Rotation paths and how fast each direction turns (degrees a step)
Each turn is a multiple of 5 degrees from 10 to 175, or 0.
Each row of a path follows its step; steps can be skipped.
path 1
step 0: [ 22  -7 -22  22  13  -6 -24  22  13  -5 -19  11  -8 -17 -43  28 -21 -15
   4  23  37  18  16  14  13  24 -35  28 -12  10  23   1   9 -56  -5 -29
 -17  24  14 -37  16 -12   8 -39]
step 1: [  0 -27 -15 -13  -8  24  11  27  -4  18 -15   4 -28   0  24  -6  12 -33
 -26   3   2  -2 -36  13  35  -4  39 -24  41 -41 -24   3  38 -14  13 -29
 -15 -18  18  15  -2 -15 -25 -47]
step 2: [-35 -14 -17  -6   5  45  12  12  11  20  15   6  -4   2 -36 -14  -2 -16
  12 -60   2 -13 -19  32   8   4  36  14 -23  -3 -36  -2 -20  31 -13 -15
  35  -9  -4 -16  -4  29  15  43]
step 3: [ 15   6  -8  19  -2  31   8 -44  12   7  -6  -5  30 -13 -33 -12 -31  -8
 -19  12 -46  14  -2   2   8  15 -30  20  25   6  26   6 -22 -18  50 -13
  13  48  15 -27  18 -14  33  25]
step 4: [ -2 -22  10 -24  -4 -14 -15  32   7  31  15 -11   3  43  49   2 -15 -42
 -32  28  -4  14  28  14  17  12 -15  37 -13 -19  14  37   7 -24  20  -7
   9   9  21  52  -3 -10  -1 -18]
step 5: [ 33 -23 -29   6  41  40 -11  25 -16   6  13  50 -11 -12   4  -7  -7   9
   8 -25  49   5  20   6  -7  14  27  20   2  22 -13  -6  -7  30   0  20
  10  -6  43  27 -22  33  -9 -25]
step 6: [ 19  19  17   6 -34  30  22 -14  -8 -13  22  21  28 -35 -48   1  13  -7
  -9  -2 -14   2  -7 -51 -16  14  33 -17  36 -24 -31  42  18   1  24   9
  41  17 -16   0  -2   6  11  -4]
step 7: [ -7   7  21  15 -41 -18  -8  27 -20  -7  48 -25   3  39 -36  11  -3 -26
 -26  -3  14  27  51   1  23  -1   0  11 -28 -15 -12  -9   3 -25   2 -14
 -20  31   9 -15   8   0   2  52]
step 8: [ 26  11 -53  -3  23  19 -37  -2  -5   2 -10  -2 -26  -6   0 -18   7 -19
 -52   8   0  -7   1   0 -22 -34 -16 -10 -22   1  10 -40   4   4   5  -5
 -32  57  35  17 -13   4 -30 -26]
step 9: [-44  13 -33  -8  -1  11 -27  11  -4   4  16  -3 -26 -45  34  -2 -11  -6
   3 -16 -27  -1   2 -27 -40  20  32   5  24 -31 -16  35   0  25  -2 -27
  25  -9 -28  33  24  21 -30  -7]
Speeds:
[  6  -9  -5  10  -2  -8   9  -1   2  -3  14   9   5  -4  -5  -9   7  -3
  -2  -6  -6  -4  -8 -11  -2   5  -7  -3  -4  -2  -7  -3 -10  -4   7   0
   5 -15  -8  -6   3   2   2  12]
95
[  6  -9  18  -3   6   5   5  -5   1  -3   5   3  11   5   3  -2   2   5
 -11  -5  -8   0   6   4   6   2  -4  14   4   6  -4   5   1   6   0  11
  13  -1  14   5  -7  -3   1   0]
35
[  6   2  -6   7   0  -7  -2  -2  -4   9   3  -2   0  15   4  -2   1  -9
  -9   1  14   0 -15   2   8  -3   8   2  -2  -8   8 -11   1  13  -4   8
   0  -4   2   4 -13  -3  -2   7]
115
[-12 -11  11  -1  -2   8  -2   6 -10  -4   1   1 -11   1 -20  -1   9  -2
   6   0   1  -3  -5  -9  -2  -4  -2   0   2  -6   0 -12  11  -6  -1   2
   0  -1   7   0  -8 -11   3   0]
65
[ -6   3  -1  -2  -6   6   8   0  -2  -7   5  -6   4   4  -7   6   7  -3
 -17 -16  -3  -9   1  10   6   0   0 -15   5   3   1   1  -7   5  -5  -3
 -16   5   0   0   0   2  11  -1]
70
path 2
step 0: [-20  13  -2  38  13 -22 -18 -19  -2  10  34  29  -1 -13  38  26   8   1
   5  27  41   0 -17 -29  15  23 -78  -6 -18 -31 -26  -2 -18  -1  22  -7
   6  -2   6 -20  29 -11   5  38]
step 1: [-15   4  -7 -16   9  25   6  49  21 -12 -13 -34 -46 -11   2 -18 -38 -14
 -38  -5 -18   9  15 -35  -5 -26  23 -33   6  14 -41  -8  -4   4  30  19
  27 -11  -4 -29 -36 -27 -22  34]
step 2: [  4  -3 -16 -27   3  -5   6 -28  -5   3  12  -4   3 -23  29 -11  11  -5
 -15 -38  13  -6 -20  42 -20  21 -17  13   3  13 -14  22 -43 -36   4 -14
 -36  30 -14  -7 -35  47 -65 -23]
step 3: [-11   3  -9  19 -13  -6 -23   5 -22  -5  -1  -2  -9  22 -16  16  37  -7
  13   3  -6  21  -3  23  26  43  -6 -35 -24  19 -20   8  23 -13  24 -39
  59   2  -6  59 -26 -48  13 -13]
step 4: [ 50 -24 -26   8  25   4   1  15   5   4 -24 -20  11   4  37   9 -46  -2
  -9  -1  -6   5  16 -60 -12  13  47  40  21 -14  -9  13  10 -21   6 -13
 -26  23 -15  18  26 -24  11 -40]
step 5: [-27  13 -23 -31  -5   3  16 -32  -6  12 -16  26  27   1 -42 -27  49  10
  34  30 -41  -9 -25 -16  -8 -48  10 -16  -4  -1 -14  -2  36 -19   6   2
 -40 -12  -5  13 -15  33  -2 -26]
step 6: [ 27  13  17  -6 -31  10   6   0 -24  -6 -18  51  -2  33 -11 -20  -4  -7
  15  16  -1   6  20 -15   7  60 -41  23 -15   2  -3  33  -3  15 -43  -1
   9  -6 -22   1  57  -5   1  46]
step 7: [ 20   4   8  17  -3  10  17  39   4  10   4  -6  -6   7  -7  -5  -6  25
 -28  18   0  16 -18 -13  -5 -18   8   4  37  23  28 -15  30  -5  67  18
  40   3  -3 -67  22  35  37  -8]
step 8: [ 30   7  13  -4 -17 -15  22 -23   4  34  47  -4  34   3  24 -17   0 -17
 -14   4  29 -29 -18 -10   7 -14 -35 -25  10  10 -36  28 -10  31 -41  18
 -37 -20  20 -28 -56   0  -2  -9]
step 9: [-20   2  11  -3  33 -23   8  17  19  -4  20 -20 -38  -6  -1 -15  54 -55
  14 -15  -2  -8  -3  20   5  29  -3 -11  -1  37  15 -11   7  29  31  32
  12  16 -28  20  29 -38 -25  41]
Speeds:
[ -2  12  -9  -3  -3  -2  19  -1   8   7  11  -1  -7   6 -15  -4  -2   3
  -4   1   4  -1   2  -4  -1   2   3  -5  -2  -7   9  -6  -8  -6  -9   0
 -10   8  -3  -4  -7  -5  -4 -11]
115
[  3  -2   2  -4  -3  -1  -5   5   9   6   1  -9   2 -11  -3   3  -6  -2
   2   2   1  -1   3 -11   2   1   9   3  20  -4   6  -2   9  -7  -5 -11
   2  -5  -5  -4 -14  15  -3   8]
120
[  7  -2  -1   6  15  24  -1   3   4  -8  -5 -13  -5   9  -3 -10   3  -5
  -1  -9   6  -3   6  -2  -3  -3  -1   1   1  -6  -3  -2   2  -8  -1   0
   3   8   1  -6   2   4  12   1]
125
[  4  -7   9   1  11   0   1   5   4  15  -1 -12   5   2   3   4   9  -7
  -4   2   2   7  -1  12   0   6   5  -3   4   5   4   6   9   8  -5  -2
   0  12   9   9  -6  -7  -9 -12]
60
